Rotation paths and how fast each direction turns (deg/step)
Each turn is a multiple of 5 degrees from 10 to 175, or 0.
Each row of a path follows its step; steps can be skipped.
Rotation 1:
step 2: [-15  14 -10   2 -20 -13   9  30 -12   7  20   9  28 -23 -36 -11   5   8
 -44  -9  20  33  11  -1   4  48   4 -15  14  10 -13 -16  13  29   3  -5
   2  20 -14 -37  36  19 -11  11  18 -18 -13   5 -40]
step 4: [ 35  14 -13  14   8  -6 -38  25   0 -14  -4  -9  13  13   4  27  20  38
 -13 -18  33  -3  19 -31   9  -8   8  35 -12 -19  23  24  -1  32  14 -42
   2  38 -11 -10  -8 -16   2  27  16   3  25  15  -9]
step 5: [ -8  -4 -41  22 -14 -37  31   9  17  20  29  -7 -13  32 -36  12 -17 -20
  -3   6  -6  28 -17  -2  13  15  29  12 -20 -23  18  32   9   8  19 -12
 -21   8 -11 -45 -20 -12  -2  -9  16   4  -3   8 -30]
step 6: [ 22  -8   2 -10  -6   0  21   4   9 -16  23 -34   2  22 -20 -28  -3 -12
  16   1  25  -1  -5   4 -34   2  14  -5 -25  16  38 -34 -23  43   4 -25
  -8  36  -6   4 -11  37  32  -4  38  -3 -25  -7  -3]
step 8: [ -5 -42 -12  14  11 -33 -27  24   2   3   8 -14 -10 -12  -3  23 -21 -23
  24  -4  20   5  -7 -26 -15 -12   5  15  -1  10   2   4  27  -1  14 -26
 -49 -27  22  -9  -4  -2 -22  26  58   9 -26  -7   1]
step 9: [ 22 -19 -15 -14 -16  -3   2   4 -24 -32  46  17  12  14 -12 -29 -23   9
  48  -3   7  26  33  17 -28   9 -20  25 -11 -41  14  12  -3  11  -7  -7
 -26 -24 -27  -5   0  24 -16   7   6  -8   2 -28  11]
step 11: [-13  18  -1 -50 -16 -13 -31  36  -6  -8  29   5 -13  -9   4  -3 -38  15
   2  -5   8   6  -4  -9 -36  -7  23  23  48  20   1 -10  11   9  19 -10
  24 -38   1 -19  -1   2  10  25   7   2 -30  16 -24]
step 12: [  7  19  31   7  12 -28   2  32 -29 -14  27  13  -1 -27 -10  -8  21  11
   6  21  45  16   9 -11 -17  -2 -23  38   7  -9 -10  17  12  -5  -9 -34
 -12  35 -37   0 -10 -16 -23  35  -3   4  13   8 -25]
step 14: [ 20  10  16 -23  -9   1  -5  16  15 -13   3  15 -10  25  -9  16  -1  -9
 -25  -8  -3  -6 -15  -3 -14  15  36  -8  -2   3  23 -28  -3  59  -2 -22
  -5  13 -39 -13 -25  35 -12  21  20 -21   5   4 -57]
step 15: [  1  10   9 -14 -26 -41  32  23 -13  -5   3   0  24 -14  -9  -9  13  -4
  19  48  26 -30 -20 -29   0  -6  31  12 -13 -12  -4   0  11   1  -5  14
   5  15 -17 -49 -45  12  25  -7   9   0 -12  29   7]
step 16: [ 13   3 -10  18  19 -13 -24  23   7 -33 -14   6   8  24   6   9   9   1
  24 -10  22 -11  -7 -18 -33   4   3   1 -26 -22  -5  -8   3  10 -10  -5
 -39   8  21  18  -2  -5  27  19  49  42 -24  48 -15]
Speeds:
[-12   3   1   2   0  -7   1  -3   5  10  -5   2   1  -8  -2  -2  -6  -6
   5   8   1   6  -4  -3   2  -6   9   4  -4  13   0  -1  11  -9   4  -1
 -10   5   9  -3  -9  -4   5 -15   2   5   2  -9   5]
145
[ -2  -6  -7   3   1  -8 -11  -6 -11   0   2  -1  -8  -6  13   6   1   2
   0   2   0   8  -8   9  -6  -6  -8   1  -1 -14  -4  14   5   4   4   2
   0  11   4   3  -5   0  -2   0   6   8   6   3   0]
90
[  9  -7   4  -1  -9  -3   1  -6  -6   3  -1  -8  10 -12   8  13   6  -2
  -8  -3  11   4  17  -5   3   8  -1   1   8   4   4  -2  -4  -1   6  -4
   0   3   7   0  -5   8   5  -5   4  -3  -6   0   3]
175
[ -6   1   4   6  -1   6   1 -14  -5   2   3   7   6   4   2  -7   8  12
   7   4  14  -1   6  -2   4 -13  -3   3 -10   3   0  -1  -5  -1  -4   1
   5   2  -5  -4  -3  -3   9   5   5  -9  10   6  10]
125
[  5  -5  -8 -12   1   4  -4   1  -1  -2  -7   4  12  -1   1  16   3  -2
  14  -7   0   6 -12  -2   9   2   7  -1   3  -1   6   4   2   1  -6   5
  -3   0 -16  -3  -2  -2   2  -1   0  -5   5  -6   6]
70
[  3   2   1  11   0  -8  -1 -14   0 -13   9   5  -3   1   0   4  -4  -7
   5  -6  -7   2  15  -5   9  -1   2  -1  -7  -4  11   1   4  -8  -3  -4
  -5   3  -7   1   8 -12  -4   0  -2   7  -6  -1  -5]
90
[  4   7  -2  -4  -4   5 -10  -5  -9   0  -9   3 -15  -5  -2   3  -4   1
  -5   5  -1   4  -2  -1  -4  -5   7  -2 -11   3  10  -7  -7  -4   5   7
  -5   6  -3   5  13  14   1  -2  -6 -11  -3   1   0]
100
Rotation 2:
step 1: [ 12   2  16 -19  22  -9 -51 -15  16  -6  25  -4  30 -36 -29   2   1  28
  -7  23  18   2 -15   9 -21 -51  10  -2  26  10 -42  10  -2  26  25   2
  -7   6  23  -8   0  35 -17 -24  -3 -14  -2  -1  34]
step 2: [-29   5   5  15   9 -12   2 -28  12 -23  37  33  13   3 -46 -26  12  13
  23  17  31   2  14  37  36  -1   4  29  17  18 -13 -27   7 -29  -6  21
 -30 -10  13   7  31  -9 -23 -21  -9  -9   8  -2  23]
step 3: [-22   2 -13   2 -12  -8  16  -2  -2  -3  18  26 -17 -17 -11 -11   5  24
 -12  -1  -9  37  25  22   9  20  27 -13  10  38  10   9  -1   9   3  21
  12 -33  10   1   2  36 -59 -29   6   5 -56 -28 -14]
step 6: [ -4   0   1   3  20 -13  -9  16  51 -45  33   2   6 -46 -11  11  32 -21
  -5   1 -18 -15 -16 -10 -11   6  27  -7  26   3  16 -12  -3 -31 -23 -16
  -6 -37  28  -8  23  26 -41  -7  -9  11  24  -1  -2]
step 7: [-10   9   3  -9  36  18 -20   0   1  15  54   0 -30  -2  -2   4  24  28
  28  -4  18  20 -10 -24  12  -7  34 -11  13 -13  -5   8  -3 -22  39  -5
 -31   3  24  -3 -13  52 -26 -41  15 -11   4 -14   5]
step 8: [ -9  17   8   2   4 -47  -7 -16 -18  -6  41   5  -4  17 -48  18  11  24
   2  17   7  16  -4  24   7 -31  17  21  -9  20 -16  -1 -27  12 -36   2
  -9   1  -4 -14  12  50  -3 -28  19 -28  -2  38   4]
step 9: [-11   4 -24  30  -1 -13 -21 -37  16 -21  13  28 -27   3 -31  -9  -1  -3
   0 -18  -4  14  -8  -8  25  11   9  53  33  24  13  21 -28  -2 -14   0
   8 -22  25  17   2  -4 -13 -26 -26  -4 -53   0  29]
step 10: [ 14   1   6  27  20   9  -2   1   7  19   8   4  12 -14  -4   8  24  11
 -36  -3   5  45 -11  17  -3 -11  18  17   9   7  38  31   9  32  -8   1
 -30  -9  29  28  16  17 -70   8  -9  31  -8   5   9]
step 13: [-42 -18 -25 -15  16  11 -30 -13  -9 -52  27  27  21 -25  -7   8  25  17
   0 -13   2   6 -33  15  -2 -30  40   7  34   7 -22 -23  15  -7   0   1
 -20   3  22  13  12  14 -24 -27  14   7 -17 -26  -7]
step 14: [ 10   3  -2   7  23 -15  10  17  11 -21  35  36 -19   5 -45 -28  11  41
   3  18  12  24  19  28  25   9  15   3  11 -11 -15  12  29  37  13   8
 -22  22  34 -20  13  37 -17 -18 -14 -23 -10   2 -12]
step 16: [ 17  -1  -4  16 -28 -20 -10  -2  42  -2   5   9  -6 -38  15  -2  -3  -9
   7   2   8  48 -24 -23 -24   8  38  29  36  11   9  35 -31   7   7 -19
  -4 -12  19  10  11  37 -27  11  29  -9 -29  -9   2]
Speeds:
[  0 -13  -1  12   9  -8   0  -4  -6   0  -6  -6  -8   4   0  -5  13  -1
   2   1 -16   3   1  -4   2  -8   5  -2  -1 -12  -3   0   0   3  -6  -2
  -1   6   1   1  -4  -9  -4  -7   7   9  -3  10   6]
25
[  7  -6   7   4 -10   5  -9   3   9  -1   4   3 -17  14  -2   8   1  -3
  -5   0  -2   0  -5  -4   3  -6  -5   4  13  -1  -6   1  -6  -4  -1   7
  -1   2   7  -8  -7   7   1   6   7  -4   9   4  -6]
45
[-11   5  -4  -2   0  12   1  -5  -6   8  -5  -9  -3  -1   9   3   3  -3
  -6   3   9  -1   6   4   7   0   7   8  10 -12  -9   4  -7  -1  -3  -1
 -12   0  -8   3   3  -5 -10   1  -6  -7   8   1   0]
135
[ 11  -7  -5  -1  -4   2   5   9   0 -13  -6   7   1  -7  -2  -6   1  -8
   4   0  -2  -2   8   7   2  10   9 -10   2  -7  -9  -4  -3  -4   6   0
  -4   3  -3   0   2   2  -6   3  15 -11  -3  -2  -8]
35
[ -2  -4  11   0   5   1  -8   1   3   1   6  -9   0 -14   3   4 -12   3
  10  -1  -2  -6  12  -5 -10  -3   3   0   2  -6  -3 -12   5  -9  -7   9
  -4   2   2   5  -1   8   2   3   4   2   6  -3  11]
65
[  5   1  -4  10   0   0  -2 -12   2   5  -6   8   0  11  -6   4  -8   1
  -1   7   7   7  15  -9  -6   9   0  -1   6   4   1   1   2   3 -12   7
  -8   3  -8   3   6   1   0  -4   4   4 -13  -2  -5]
60
[ -4  -2  -9   8  -6   0  -9  -4   2  -4   2   7   5  -1  17   4  -4   1
 -10  -5  -8  -2   6   4  -5   2  -5   0   3  -2   7   4   3  -8   6 -14
  -6 -10  -1  -9 -10   5  -5  -4   5   4  -5  -2   5]
115
Rotation 3:
step 0: [ -5   2   5  27 -32 -10  16  -7 -28   8   3  19  34 -21 -25  38 -35 -36
  17 -12  28 -20 -22 -25  22  14   4 -44  -2  -9 -32 -16  -6   4 -10  -4
  -2  39  33 -18   9  15   8   6 -23  11  -5  25  29]
step 2: [-17 -20  -6 -10  11  20 -11 -30 -22 -27   9 -19  -1 -11   2 -21  41  15
   5 -27  -1  36  -7   8  30  14  40   6  -5  -3 -14  27  -9 -42  19  -6
 -13  -1 -24   8   3  -1 -28  16 -33  -7   5 -10 -70]
step 4: [ 20   0  24 -14 -39  -7  -7   2  27   1  23   3  -5  26 -47   5   0  19
  20  13  14  -2  25  -5 -13  -6  27  22   1  -3 -34  -7  52  40 -32   1
  29   8  20   0  -7   7  47  -7  16  23 -30  -3 -15]
step 5: [  0   5  -5  18  44 -35  38  -7 -19 -45  15  -9 -33 -34 -40  -8 -12 -14
 -17 -28  -2  26  38 -21   8   0  23 -33 -13  33 -14   4 -39   7  16   6
 -13   7 -22  10  -6   6   9 -31   0   1  -4   9   1]
step 8: [-11 -24  -6  34 -25  10 -12 -31   8 -18 -27 -14  12 -31 -33 -16  38  55
  25 -32 -35  -1 -19 -38  16 -20  -2 -22   9  14 -14   7  -2 -20   7  19
  -9  30   8   7 -21  -6  31 -14  10   3 -12   9  21]
step 9: [ 11   4  14   7   0 -13 -20  -1  19 -56   4  25 -12  -4   7 -32   6 -15
 -27  29 -36  -1  11 -34  -3  25  32  25   0   8  11   7 -17   8 -21 -48
  37  -6  19 -10  18 -19  10  21  11 -22  27 -20 -36]
step 10: [ 31  -9   7 -27  -7 -22  37  18  13  18  17 -36 -36  -1 -26   4  24 -13
   3   9  63  24  19  34  -7  37  24  11   9 -37 -14  26  -6 -17  21  -1
 -20  -7  17  -9 -18 -27   2  14   1   6  -2  -6   1]
step 11: [-24  -7   3   1  -4  11   8 -16  32 -17 -17   0   2 -15 -30 -14  -9 -27
   0 -22  15  -8  27  21 -29 -47 -35 -13  -5 -27 -12  -9  -9  12  -8  27
  21  40 -12 -18 -14  44   9 -28   6  25  23  49   5]
step 12: [  8 -32  12  -2  13   6  -8 -27 -13  -1  28  21  16 -14  -2  28 -23  -3
 -36  -3 -27 -27  51 -17  61   7   2 -16 -25  21  34  -4  24   3 -10 -16
   9  11  17   4  -8  14  38  11  -9   2 -30 -18   2]
step 13: [-31 -18  14  27   0 -34  35  23  -7   6  -3 -16 -34 -19  13  16 -12  17
  27 -20  -6  15 -21 -18  25 -30  27 -11  11 -13  17  10 -28  19  45 -16
  14  -8   9   2 -17 -43 -27  35   0   4  20 -32 -10]
step 17: [ -6  -9  21 -43  -2 -47  11 -30  23 -28  15  -7  -1   4  19 -17 -38   3
  14  -7   0  10  72   1  16  -5  -5  32  -7 -30   5  10   0 -20  19 -10
   0  -9 -21  12   8  17 -24 -15 -25   6  32  -5 -20]
Speeds:
[  5   2   7  -7   2  -4  -7  -2 -12   6  11  -8   3   7   5   5  -1  -4
  -6  -9  -4  -4   8  -9   2   6  13  -1  -3  -9  -6   6   0  -6  -5   2
  -7   1  -4  -3  14  12   3   2   7  -4   1  -1  -7]
145
[ -5  -1   1  -1   8 -13   5   6   9   4 -10  -8   3   7  -5  -1   7   4
   5  -2  -8  -1   3   1  -5  -1  -3  -4   6   3  -3   9  11   1   3   0
   1  -3  10  -8  12  12   2  -9 -13   7  -2  -1   1]
110
[  9  -2  -8  11   8 -13 -10   3  -3 -11   1   0   5   2 -12   5  -8  10
   1   5  -3   3   7  -8  -1  -9   9   6   1   9   9  -5  -1  -1   1   4
  -5   3  -2  -7  -2   0  -3  10  -3  -2  -1  -5   0]
95
[ -8  -4   3   6   5  -3  15  10 -14  -1   2  -9   5  -4  -3   3  13  -2
   3  -5   3  -1  -6   4  -3  -6  10  -7  -9   3  -6   0  -3  -6   0  10
  -7  -2  -2  -2  -6 -12   3   6  -5   0  -1   8  -1]
135
[  4  -1  -8  -9  11  -4  -3   2  -2   0  -2  -1  -1   1   5 -11 -13  -6
  11  -4  -4   1  -1  11  -3   3   6   0  -5   6  -2  14  -3 -14   6  -5
  10   1   1   1  -2  -6  -4   8   9   9   2  -4   0]
95
[ -3  -1  -2   0   9  10  -3  -7  -2  -1  -2   1   7   1  -5  -5   1 -13
   1  -2  -3  -6   3  -4  -6   4   1  -4   3   1  11   0  -5  10   3  -6
 -10  -1  19  12   6  -3  -1  12  -5  -3  -5   6  -4]
115
[  3   0  -8  -6   3  -1   8  -6  12 -12   7 -10   7  -8   1  14  -9 -10
  -8   5   6   2  -1   1  -9   3   2  -2  -7   0  -6 -10   3   0  11   7
   5  -4   2   4   7   4   4  -2   1   4   2   4   5]
65
[ -3   0  -6  -3   0   3  -2  -3   1  11   8   3  12  -9   3   7   4   8
   4  -6  -1  -5  -2  10  -5   3  -2   9   1  10   4   0   2   9   0  -3
  -4  14   0 -12  -4   9   9   5   7   5   2  10  -2]
90
Rotation 4:
step 0: [  5   7  42 -52   9  16  15   2 -21 -18   6   0 -27   0 -40  10  43  -5
 -13  -2   5   3  21 -21  -5   1 -14 -10 -10   6 -28  -9   2 -27   6 -36
  -8  -4 -11  -6  23  13  -5 -15  -6  -6  48 -14 -11]
step 2: [ 16  21  24  -2 -12 -20  -2  -8  16 -28  16  36  17   9 -11 -10 -45  18
 -30 -15  -3 -14 -43  22  -1   4 -10   4  -6 -11  10  -4  -3  21 -28 -10
  -6   0  33 -35   2 -11  -5 -31   1  -3 -27  35 -15]
step 3: [-29  21  15   2  17   0  -9 -19   9  18  -7 -38  10 -24  12 -41 -19 -19
  -7   3   0   1   7  14 -27   6  20  31   1   4  -8  -6  12  37 -28 -36
   2  11  39   7  28 -16  15 -27 -10  -3 -12  34  10]
step 5: [-12  -8 -21  37   6 -17   0  10   0 -37  17  -9  26  -8 -24 -18  -4   4
  25  18   2   2  13  22  -3  16 -33 -17  13 -54  -7  11  -1   1  34 -11
   9   1  -7  17 -20   9 -22 -16  15  15  14 -47  25]
step 7: [-15  25  14  10   6   8   2  17   4  13 -14  -1  -8 -34   9   6  -2 -24
  21  10  15  -3 -28  -7   7  20  13  10 -17  -4  13  27  27   6 -17  28
 -27  26  -1  16  -2  -8  59  22 -37  34  -1  20  25]
step 8: [-12   5  24  16  11  -1  25   3  -2   9  -6  26  -1 -26   8 -20  28  -6
   5  21 -11 -16  27  14  29  12   7 -13 -42  76  -2  27  16  -6   1  23
  13   0  -8   1 -10   5  -6  19  -3  33  19   6  -6]
step 9: [ 35 -24 -25  13  33 -23  33  11 -14   2  -4 -11  -1 -10  28 -13  12  16
  -8  14 -11  18   8  25  -6   5  -7  17  -4  15  36  16  34   7  22   8
  -3   2 -47 -14   1  20 -47  -4  18   6  16 -20  -1]
step 10: [  9 -15 -44  25  -6  -4  -6  37 -18   2 -22   4 -20   9  31   9   0  28
  -5  17 -12  11 -41  -1 -14 -19 -24   0  -4   6   7   8 -32  20   2  29
  -7 -24  -9 -36  14   9  -9 -15 -11 -49  -3   9   6]
step 12: [ -2 -13  22  -7   1   2   5 -15  -1   4   2   5 -27  17  24  -7  40   2
  15  17   2  16  22 -32   6  27   7  -7 -14  30  27 -19 -32 -39  25 -23
   8  15  39   8  -4 -17  30  12  18  -1  13   2 -35]
step 14: [  2   7   8 -14  11   8   3  -8   1  15 -16  34 -17  31 -28  20   1  32
 -18 -20 -17  23  -9  20 -17  19 -50  26  -2 -18 -24  10 -36  -3 -37   9
 -27 -36  -3   0   1  17 -19  -8  -5  -5 -24  -9  -8]
step 17: [ 19   9   5  -6  14   7 -29 -33  29  -2  30 -27  29 -14 -23 -40  -8   0
  12  -1  -4  -1  15  22  22 -31 -16 -28  10  -5  25 -12  -5 -14  21 -22
  -9 -11   0 -26  27  13 -12 -41   0  30  15   1   7]
Speeds:
[ -6 -11   6  14  -2   3  -2   5   0   1  -2  -7  -1  -9  -1  -1 -20   5
   6   6  -3  -8   2  -2   4   6   1  -2   3   3  -1  12  14  -2   7  10
   0   2   2   1  -5   3  -2   0  -3   1   7   2   9]
25
[  1  -3   2  -8  -4   4  13   2   5   0  -4 -15  -1   3 -13   2  -5  -9
  -3  11   3   1  -3   9  -7  -9   3   3 -12  -6  10  -8   2  -3  -1   4
  -2   8  -5  -3 -13  -3  -2  -4   1   3   1   1   2]
170
[ -8   3  -1   2  -4   9   2   3   5   9   0  -9  -3  -1   6   7   4  -9
  -3   3  -1 -11  -4  -5   4  15   2  -9  -6   9  -7  -1   3   0 -12 -17
  -5   8  -5   4   1  -7  -1   0  -2  -6   0  -1   1]
90
[-15  -3  -5  -6  -5  11  -5 -11   4   2  -4   9   6   3   4   2   0  -1
  11   1  -2   1  -3   5  -4   0   2   8   1  -3  -2   5  -3   3   3  -4
 -10   2   9  13 -14  12  -2  -3   7   3  -3  -6  -2]
40
[ -5   5  -9   5   7  -5  -3  -9  -9  -9  -9 -10  -4   5  -6   5  -3  -5
   3  -3  -6   3   0  -1   0  -5  -6 -17  -1  -6   2   6  -1  -8   0  -5
  -2   1   3   7  -2   2   5  10   8  -3   6  13  -5]
55
[ -4   2  -4   5  -1 -14   3  -6  12  -4  -4  -1  -3  10   8   0 -14  -8
   4  -3  10   1   9  -7  -6  11   5   8  -7  -4  -4  -3 -14  -4   6  -1
   2  -6  -1  -1   1  -4  -3   0  -5  -2   4  -1   3]
45
